Rotation paths and how fast each direction turns (degrees each step):
Each turn is a multiple of 5 degrees from 10 to 175, or 0.
Each row of a path follows its step; steps can be skipped.
Rotation 1:
step 0: 25; -6; -9; 51; -50; 4; -18; 3; 4; -14; -20; -2; 5; 5; 5; -1; 26; 0; -20; 0; 23; -17; -3; 0; 20; -4; -13; 32; 63; 0; 31; -7; -17; 16; 3; 2; 6; -12; -3; 11; -5; -6
step 2: -18; -31; 8; -9; -14; 12; 23; 11; -13; 12; 10; 24; 9; -17; -24; 0; -26; -21; -9; -26; -15; 53; 19; -5; 20; -11; -4; 16; -31; 7; -2; -32; 25; 0; 12; 33; -1; -16; 14; -33; -5; 18
step 3: 22; -29; -15; 7; 1; -5; 29; -8; -4; 8; 17; -28; -8; -14; -12; -16; 18; 4; 10; 11; -25; -15; -31; -23; 57; -15; 22; -28; -13; 14; 18; -23; 11; 4; 20; -24; 23; -24; -9; -8; 4; 29
step 4: 19; -4; 8; 47; -16; -5; 22; 10; -11; -19; 10; -28; -28; 8; 20; 22; 24; -12; 16; -12; 4; -39; 18; 7; -19; -16; 3; -5; 29; 0; 48; -5; -6; 29; -12; 18; 16; 8; -23; 7; -14; 27
step 5: -1; -1; -2; 20; 16; 35; 23; 36; -1; 13; 14; -1; -6; -27; -24; -1; 31; -6; 25; -36; -3; -19; 1; 7; -24; 16; -12; 41; 12; 11; -1; 5; 1; 13; -21; -1; -14; 21; 8; -11; 7; -56
step 6: 1; 0; 2; -8; -8; 3; 9; -1; -34; -10; 62; 2; 20; 21; -39; -36; 6; -18; -8; 1; -23; 45; 13; -18; -1; -3; 9; 25; 14; -11; -18; -18; 5; -6; 13; 23; -20; -3; 30; -9; 5; -10
step 7: 3; -20; -41; 24; -16; 13; -25; -24; -2; -9; 15; -3; 7; 24; 1; -24; 19; 6; 29; 8; -24; 18; 12; 3; 44; -33; 34; -19; -30; 10; 8; -9; -10; -12; -13; -19; -17; 2; -9; -26; -2; 21
step 8: 40; -32; 20; 23; -9; 11; 6; 3; -32; 10; -18; -28; 17; 14; 43; -3; 26; -16; 13; -13; 24; 15; 7; 21; -3; 10; 11; -5; -11; 6; 34; 29; -10; 8; -3; -2; 38; 22; -9; -4; -8; 21
step 9: 4; -27; 31; 17; 33; 10; 0; 11; -8; 2; -27; -3; -12; -18; -37; -13; 24; -4; 24; -33; 12; 6; -34; 0; -15; 7; -25; 5; 28; -1; 5; -22; -10; -31; -5; 26; 10; 45; -11; 2; -6; -15
Directions:
8; -2; 0; 2; 16; 0; 5; 0; -1; 8; -2; -5; -6; -2; -2; -2; -14; -2; 3; -11; 3; 7; 9; -4; 0; 0; -21; 2; -3; 4; -2; 9; 0; 0; -3; 4; 0; 4; 10; -1; 4; -4 => 100
-6; -3; 9; 5; -2; 3; 1; 3; -5; 8; 1; 7; -5; -5; 9; -13; -7; 0; 8; 5; -7; 0; -12; 4; -5; -9; -3; -12; 3; -1; 1; 10; 4; -3; -2; 9; 10; -9; -8; -4; 4; -1 => 65
-1; -1; 7; 10; 9; -6; -1; -3; 0; -13; 1; 2; -4; 3; 3; 6; -3; 2; 6; 8; -7; -6; 11; 12; -4; -5; -6; 6; -9; -8; -1; -4; 4; -8; -1; -2; -11; -1; -11; -7; 4; 5 => 125
-13; -3; 1; 0; 2; -13; -3; -1; 0; -2; 14; -2; 4; 6; 1; -10; 0; 8; -2; -4; 7; 1; 2; -7; 9; -3; -7; -7; -6; 5; 5; -11; -12; 2; 1; -6; 3; -11; 0; -2; 9; -2 => 95
8; 8; -6; -3; -9; 0; -6; 0; 3; 6; 1; 0; 7; 0; -1; 2; 6; 6; 11; 3; -4; -3; 12; 6; -3; -10; -11; -14; -3; 1; 2; -3; -2; 7; -11; 3; -1; -3; 1; 13; -9; 2 => 110
-4; -1; 12; -9; 2; 6; -5; -8; -1; -3; 8; -2; -14; 8; 1; -1; -1; 0; -6; -9; -7; 0; -4; -5; -8; -1; 1; -6; 4; 2; 4; -2; -5; -2; -2; 8; -13; 8; 1; 9; -3; 15 => 145
-1; 2; 5; 15; 1; -11; 1; 1; 0; 5; 4; 3; -3; 0; 4; 7; 4; 14; 8; -3; 8; -7; -5; 8; 8; 6; 0; -2; 5; 7; 5; 3; 6; -2; 10; 0; 6; 14; 7; 7; -3; 7 => 80
Rotation 2:
step 0: 18; -1; 15; 44; 17; -4; 2; 9; 12; 49; 27; 17; -22; -6; -20; -14; -1; -13; -13; 46; -27; 0; -12; 1; 36; 2; -17; 16; -10; -33; 3; 5; 0; 22; -5; -30; 16; 25; -27; -29; 2; -19
step 1: -22; -14; -36; 26; 10; -7; -41; 16; -11; 22; 15; -1; -10; -10; -5; 19; 30; 26; -24; -10; -4; 12; 9; -1; -14; 6; -20; 24; 9; -41; -21; -16; -14; -17; -2; 40; -18; -27; -9; -1; -30; 39
step 2: 0; 17; -4; 28; -23; 8; -1; 18; 22; -22; 18; -11; -5; 1; 14; 4; -7; 7; 34; 10; 18; 15; -6; 20; 14; 7; 1; 45; -63; -30; 12; 0; 20; 17; -1; -21; -15; 13; 35; -37; -22; -1
step 4: 24; -6; -20; 1; -73; 8; -1; -8; -6; -29; 4; -8; 13; 10; 34; -3; -24; 26; -17; 5; 5; -6; -17; -29; -25; -24; 7; -16; -26; 24; 38; -7; 0; 4; -24; -4; 9; -8; 10; -28; -23; -1
step 5: -1; -40; -22; -33; -17; 42; 4; -13; 42; -2; -18; -9; -31; -3; -3; -18; -23; -7; 13; 19; -7; 4; -31; 26; 2; 11; -20; -5; 25; 5; 6; 11; -32; -22; 4; -40; 19; 1; -11; 30; 24; -9
step 6: 3; -16; -13; 6; -35; -6; -10; -1; -20; 36; -9; -21; 13; 10; 28; -31; 6; -20; -26; -35; 1; 36; -16; -5; -12; 11; 6; -18; 10; 12; 26; 13; -3; 34; -2; 46; 38; 18; 9; 26; 14; 17
step 7: 10; -4; -20; -29; 20; -6; 11; 19; 21; -23; 21; -26; 6; 37; -40; -3; -23; -27; -7; 18; -4; 21; -16; 1; 20; -9; 29; 16; 31; -12; -10; 7; 0; -7; 29; -12; 22; 12; 45; -11; 30; 26
step 8: -15; -12; -3; -12; 12; -23; 1; -34; -41; 24; -11; 10; 10; -13; -24; -22; 29; -44; 5; 22; 16; -2; 33; 9; 32; -23; -25; 7; -6; 7; 31; 17; -2; 28; -6; 28; -8; -2; -2; -1; 22; 31
step 9: 12; 25; 17; 9; -3; -2; -26; -1; -15; 15; 28; 0; -14; 9; -47; -11; -7; 1; -28; 49; -22; -10; 12; -42; -9; -10; 51; 8; -10; -21; -20; 23; -8; 7; 12; -16; 20; -1; -13; -21; -29; 17
Directions:
0; 5; -4; -1; -6; 1; -5; 3; 1; 1; 2; -7; 3; -2; 10; 0; -16; -11; 10; 6; -3; 3; 1; 6; -10; -2; 6; -5; -1; -4; 0; -11; -4; 3; -3; 5; -8; -13; -7; 1; 9; -9 => 40
-5; 2; 6; 14; -5; -4; -3; 4; -17; 4; 2; -5; 1; 6; -3; 0; -13; 4; -4; -3; 1; -1; -7; -15; 3; 4; -3; -9; 6; -5; -2; -1; 0; -1; 5; -3; -6; 6; -6; 11; -2; 7 => 130
-11; 4; -1; 5; 1; 6; 10; 2; 1; -6; -1; -6; 4; 5; -4; 8; 0; -3; 3; 11; 14; -2; 4; 3; 3; 1; 5; 9; 6; 3; -3; -3; 6; 14; -6; 10; -6; 1; 12; 9; -5; 5 => 70
1; 3; -3; -8; 3; 17; -9; -2; 1; 8; 2; 0; 5; -5; 5; 1; -5; -5; -10; -7; 6; 3; 14; -4; -8; 2; -5; -6; 5; 3; 1; 3; 11; 3; 1; 7; -3; 3; -6; -6; -11; 9 => 145
-2; -3; 2; 7; 1; 11; -7; 2; 2; 1; -2; -19; -7; 0; -3; -8; 12; 4; 6; -1; -7; 0; 7; 2; -11; 11; 6; 2; -4; -6; 3; 3; -9; -3; -3; 1; 3; 4; -1; 11; -6; -2 => 85
Rotation 3:
step 0: -7; 5; 4; 0; 8; 7; 19; -7; 55; -5; 59; -31; 2; 16; -4; 3; 12; 20; 18; 1; 18; -1; 6; 2; -30; -34; -30; 1; 2; 13; -6; -19; -9; 5; 11; -5; -15; 25; 6; 0; 7; -5
step 1: 18; 11; -8; 10; 21; 7; 32; -24; 18; -30; 22; -37; 11; 4; -15; 16; -14; 15; -3; -1; -49; 11; 27; 8; 13; -38; 14; -1; -11; -19; -8; -9; -13; -36; -9; 8; 21; 5; 5; 1; -5; 1
step 3: -1; 10; -40; 18; -20; 22; -14; -13; -1; 7; -21; -24; -4; -27; 19; 19; -4; 16; 9; 18; 3; -8; 0; -20; -2; -13; -37; 4; 6; 22; -13; -44; 11; 23; 0; 25; 2; 11; -10; 0; 41; 11
step 4: -23; -5; 6; 20; 12; -27; 11; -27; 8; -29; 32; -17; -2; -8; -10; -1; -3; 19; 18; 3; 28; -20; 13; 7; 37; -11; -20; 25; 23; 2; -22; -49; 1; 20; 2; -2; 16; 11; -15; 3; -6; -1
step 5: 15; 2; 2; -9; -3; -24; 21; -10; 1; -29; 21; -4; 4; 24; 9; 29; -1; -10; 14; 20; -9; 4; 30; 23; -21; -30; -26; -7; 29; 3; -5; -15; -36; -6; -18; 4; 2; 25; 14; -17; -25; -35
step 6: 15; 0; -21; 2; -19; 15; 12; -48; -1; -25; 8; -33; 16; 4; 13; -14; -2; 0; -4; -13; -26; 58; 9; -17; -10; 7; -14; -26; 14; -5; -4; 5; -1; -7; -27; 16; -7; 16; -15; -20; -8; 14
step 7: -12; 1; -27; -7; 3; 4; 27; -6; 15; -21; 20; -33; -7; -34; -6; 6; 11; 14; 7; -21; 0; 6; -31; -5; -9; -6; -36; 6; -23; 26; 27; -10; -11; 6; -14; 31; -20; -18; -38; -1; 24; 1
step 8: -12; 4; -41; -2; 16; -27; 6; 16; 25; -10; 10; -50; -8; -23; 17; 4; 9; 1; -10; 7; -9; -34; 30; -22; 7; -31; -16; 18; 0; -23; -12; -19; -11; -2; 14; 8; 30; 3; -5; 7; 22; -11
step 9: -11; 6; -25; 16; 21; -41; -6; -8; -4; -12; 8; -20; 15; 16; 0; 6; -3; 17; 30; 6; -15; -4; 28; 14; 7; 9; 18; -44; 16; 17; -31; -31; -22; 9; 8; 28; 18; 3; -7; -3; -27; -5
Directions:
3; -6; 1; -13; 6; -2; 2; 0; -2; 0; 5; -3; -1; -6; -5; 5; -6; 7; -3; 0; 3; -2; -5; 9; 6; -2; 1; -14; 1; -1; -14; 4; -8; -6; 6; -11; 14; 6; 7; -12; 1; -3 => 90
7; 0; -5; 13; -6; -3; 1; -2; -3; 5; 14; -2; -8; 4; 1; 7; 8; -4; -6; 13; 10; 7; -8; 7; 3; 4; 3; 1; 8; -2; 5; -1; 3; 8; -9; -5; 4; -3; 9; -6; -7; 4 => 60
6; -3; 0; -2; -2; 2; -10; 11; 3; 4; 1; -8; -2; 2; 10; -4; 11; -13; 1; 3; -3; -2; 4; -6; -16; 0; -3; 0; 7; -1; -6; 4; -3; 5; 5; -5; -1; 14; 6; -3; 9; -6 => 130
-4; -4; 6; 6; -5; 0; 6; -7; 11; -2; 9; 3; -8; -1; -1; 10; -6; -16; -1; 0; -6; -10; 12; -3; -2; 3; 5; -7; -5; -3; -3; -2; -4; 3; 14; 0; 1; -3; 3; 6; -12; -1 => 90
10; 10; 9; -7; 10; -9; -4; -1; 5; 11; 10; 7; 10; 2; 14; -1; 2; 3; 5; 1; 8; 3; 3; -4; 2; -11; 3; 2; 4; 0; -5; -5; 2; 5; 8; 6; 4; -7; -4; 1; -6; -1 => 80
1; -10; -1; -2; 2; 0; 4; -8; 2; 0; -5; 1; 6; -3; 12; -7; 1; 1; 3; 18; -5; -5; 4; 7; -9; 8; 11; 3; 7; 9; -6; 6; -1; -13; -7; 5; 0; -7; 0; -2; -3; 3 => 95
Rotation 4:
step 0: -8; -25; 5; 26; 13; 10; 11; -3; 14; -23; -5; -18; -18; 0; -10; 12; 2; 25; -11; -23; 15; 34; -11; -40; -26; 49; -3; -8; -20; -21; 15; 3; 28; 14; 12; 32; 34; -20; -10; -6; 16; -1
step 1: -41; -14; -3; -30; -2; -6; 37; -3; -13; 14; 24; 20; -16; -2; -16; 19; -20; -9; 3; -22; 1; -24; -29; 6; -7; -10; 17; -16; 14; 35; -5; 8; -46; 38; -3; 26; 17; -3; 8; 4; -7; -18
step 2: 26; 36; 4; -18; 6; 4; 32; -24; 8; -8; 12; 7; 20; -3; -6; -13; 18; -4; 16; 1; 25; 16; 16; -4; 0; -23; -3; -2; -16; 4; 22; 9; 6; 26; 14; -40; -51; -47; 0; -2; -14; -23
step 3: -26; -13; 3; 46; -3; -8; -13; -1; 19; -12; 32; 9; 13; 16; 27; -25; 20; 34; 6; -19; 15; -9; -4; -1; -21; -25; 31; 9; -7; -24; -1; 12; -1; -46; -8; 5; -7; -12; 28; 20; 13; 2
step 5: 19; 15; -5; -20; -13; -3; -7; -27; -21; 2; -1; 2; -15; 28; 23; -10; -20; -4; -51; 4; -28; 13; 6; -50; 8; -15; -15; 7; -17; 33; 9; 17; 32; 1; -8; -8; 30; -26; -6; -3; 17; -16
step 6: 11; -23; 19; 12; 8; -33; 8; -10; 48; -2; -18; -13; 5; 7; -4; 41; 0; 4; -20; -11; 4; -2; -8; -5; -6; 9; -26; -14; -5; 1; 14; 42; -46; -14; -4; -14; 11; 6; 16; 48; -21; 1
step 7: -2; 14; -2; -4; -2; 6; 6; -9; 13; 5; 21; -48; 8; -2; -12; 46; -7; 17; 8; 35; 25; -3; -30; 31; 11; -23; 33; 17; -3; 29; -40; -9; -3; -5; 11; -17; -18; 8; 1; -31; 4; -13
step 8: 20; 3; 3; -13; -1; 19; 17; 0; -6; -25; 19; -6; 34; 27; -5; -53; -25; 9; 7; -13; 5; 35; -8; 3; 24; 11; 1; 4; 13; 0; 29; -13; 0; -37; -11; -12; -15; 15; -38; 16; 37; -3
step 9: 15; -34; 8; 25; 31; -24; -4; 17; 7; -1; 15; 33; -4; -4; 29; -2; 7; 39; -11; 15; 12; -19; 11; -15; 5; 35; 17; -51; 2; 13; 24; -5; 3; -2; -2; 2; 22; 18; 0; -34; -9; 9
Directions:
-6; -9; 1; 2; 4; 13; -3; 2; 0; 9; -2; 3; 11; -3; -7; 3; -3; 13; -2; 5; 15; -8; -2; -4; -2; 4; -11; 4; -2; 4; -8; -3; 1; 1; -3; 7; 3; 3; 15; 5; -4; 0 => 120
6; -11; -2; 5; -8; -11; 2; -5; -14; 14; -5; -3; 4; -2; -1; 9; 1; 4; 9; 5; 3; -1; 2; 7; -5; -7; 7; -2; 12; -3; 5; 1; -7; 7; -3; -3; 8; 3; 2; -6; 0; 0 => 130
6; -1; 9; 8; -8; 0; -3; -1; 7; -5; -9; 0; -7; -6; 7; -2; 1; 2; -5; 0; -6; -1; 8; 9; 7; -8; -9; 7; 2; 7; 8; -4; 4; 3; -11; 17; 1; -4; 9; -5; 5; 4 => 60
-14; -1; 10; 3; -4; -7; 0; -5; 1; 5; 15; 1; -1; -5; -2; -11; 3; -10; 9; -3; 0; -6; 8; -4; -10; 0; -2; 6; 1; -3; 5; 1; 10; 10; 3; 2; -2; -3; 5; 2; -5; -11 => 35
6; 3; 5; 3; 9; -6; -5; 2; -1; -6; -3; 1; 5; 5; 1; -2; -8; -4; 0; -13; 4; -1; -1; 18; -8; 5; -9; -4; -4; 3; 3; -10; -5; 9; -5; -8; 0; 6; -1; 6; -14; 2 => 155
Rotation 5:
step 0: -14; 25; 7; 22; 1; 1; 4; -1; -6; 13; 36; 0; 9; 28; -9; -3; -25; -12; 23; -4; -4; 6; -33; -12; 29; -2; 16; -17; 30; 5; -13; -13; -4; -20; -10; -4; 30; -18; 12; -16; -19; 28
step 1: 18; 1; 1; -17; 29; -19; 1; -7; -12; -1; -13; -19; 26; -40; 0; -18; -25; 21; -14; 8; 21; 24; -4; -11; 9; -37; -20; -17; 20; -4; -15; 15; -26; 11; 13; 6; -7; -17; 21; 0; -2; 9
step 2: 6; -26; 32; 2; -1; 3; 25; 11; -2; 1; -6; 9; 5; 22; -11; 2; -20; 5; -12; 1; 26; -1; -9; -32; 30; 14; -9; 23; 4; -11; 13; -32; -19; -18; 2; 51; -7; 5; -9; -16; -22; -8
step 3: -29; -17; -18; 8; 11; -3; 11; 23; 20; -7; -9; -41; -3; 10; 18; -46; -8; 12; -3; -11; -15; -5; -44; 7; 0; 3; -8; -1; 0; 17; 2; -1; -12; 22; 11; 3; 12; 4; 15; 10; -32; -16
step 5: -8; -14; 1; 9; -2; 18; -14; 0; 22; -25; -2; 13; 26; -28; 19; -30; -21; -1; -28; -7; 30; 15; 25; 19; 38; 0; -10; 8; -3; -2; -18; -11; 0; 21; -21; 7; 9; 19; 21; 15; -8; 11
step 6: 16; -11; 15; -16; -25; 28; 7; 3; 12; 0; -5; -26; 18; 46; -7; 0; 23; 12; -10; -28; 20; 33; 1; -28; 19; -2; 13; 22; 1; 1; 2; -10; -11; 17; 2; -33; 3; -10; -6; -20; -9; -22
step 7: -10; 14; -12; 1; -12; 7; 25; -11; -6; -17; 4; -45; -11; 12; 14; -36; 15; -3; 1; 6; 11; -2; 5; -5; 14; 2; 23; -19; -10; 31; -24; -6; -9; -25; -34; 13; -5; -12; 12; 36; -8; 17
step 8: 5; 20; 19; -27; 0; 3; -37; 25; -5; 19; -15; -7; 23; 1; -2; -21; 0; 13; 17; -1; -3; 21; 6; -12; -4; -24; -26; 35; 5; 8; 15; -13; 13; 2; -25; 0; -29; -22; -1; 13; -9; 35
step 9: 10; 11; 13; -2; -5; 6; -5; 19; 20; -29; 10; 12; 11; -5; -31; -26; -12; 19; 11; -13; 16; 4; -12; 10; 16; -11; 12; 0; -28; 15; 5; -15; -27; -39; -22; 7; 10; 28; 23; -34; 11; -4
Directions:
-2; -4; 9; 2; 7; -8; 11; 0; -17; 2; -6; -2; 1; 4; -4; -6; 5; -6; -2; 5; 11; 4; 3; 2; -6; 2; 1; 6; 1; 5; -9; -9; -12; 0; 0; -4; -3; -15; -5; 2; 5; -1 => 65
0; 0; -2; 4; 4; 1; -3; 8; 3; 8; -5; 1; -6; 3; -1; -7; 3; 16; 0; 2; -3; 1; -5; 23; 2; 10; -5; -1; 0; -3; 10; 1; -8; -7; -2; 7; -11; -2; -5; -4; 4; -2 => 60
0; -8; 5; 15; -8; -5; -7; 5; 2; -5; -1; 15; 1; 3; 6; 7; 5; 3; -4; 6; 0; 14; -3; -2; -4; -8; 2; 0; -8; 5; 9; -5; -2; -3; 0; 3; 2; -6; 10; 6; -6; -8 => 110
-5; 5; 2; 4; 3; -1; -2; 18; 0; -10; 6; 7; -4; -5; -1; -7; -3; -4; 3; 0; 1; -1; 9; -3; 6; 10; -7; 11; 0; -1; 7; -6; 7; 4; 1; -8; 5; -5; -10; -9; -13; -2 => 120
